[[-67  14   2  -7]
 [ 66  14  15   0]
 [ 68   3   9   2]
 [-63 -20 -18   2]
 [-65  20   5  -8]]
->
[[-67  14]
 [ 66  14]
 [ 68   3]]

[[ 44 -13  47 -22  44]
 [-33   7 -35  14 -33]
 [-35   8 -37  16 -35]
 [  2 -76  -2 -53   1]
 [  8   8   9   4   8]]
->
[[ 44 -13]
 [-33   7]
 [-35   8]]

[[-32  11]
 [-26 -48]
 [ 18 -70]
 [-24   8]]
->
[[-32  11]
 [-26 -48]
 [ 18 -70]]

[[ 69  46  79  12]
 [ 12 -67  18 -51]
 [ 51 -45  48 -59]
 [ 56 -62  52 -49]]
->
[[ 69  46]
 [ 12 -67]
 [ 51 -45]]

[[ 63  49 -81 -61  59]
 [ 56 -76 -38 -24  33]
 [-67 -31  86  60 -59]]
->
[[ 63  49]
 [ 56 -76]
 [-67 -31]]

[[  0 -10 -33 -62 -53]
 [ -1   0   0 -38   0]
 [ 37 -63   0 -35 -41]
 [-30 -49 -83 -39  40]]
->
[[  0 -10]
 [ -1   0]
 [ 37 -63]]
---
[[-12  78 -48  25]
 [-34 -27 -37  25]]
->
[[ 78 -48]
 [-27 -37]]

[[  8  49  10]
 [-26  -6  73]]
->
[[49 10]
 [-6 73]]

[[-51  11 -52 -18  -8]
 [-58  63  -3 -27  -8]
 [ 19  59  58 -25  31]
 [ 30   5 -46 -45  21]
 [-62 -20 -62  70  22]]
->
[[ 11 -52]
 [ 63  -3]]

[[ 37  -1 -70]
 [-18 -14  74]
 [ 10 -11  -5]]
->
[[ -1 -70]
 [-14  74]]

[[ 12 -37  16  26 -35]
 [ 15 -18  17   3 -18]
 [ 17 -36  21  20 -35]
 [ 58 -16  63 -49 -20]
 [ -2  17  -3 -16  15]]
->
[[-37  16]
 [-18  17]]

[[ 17 -15 -56  60]
 [-71  61 -25 -11]
 [ -9 -52  68  12]]
->
[[-15 -56]
 [ 61 -25]]
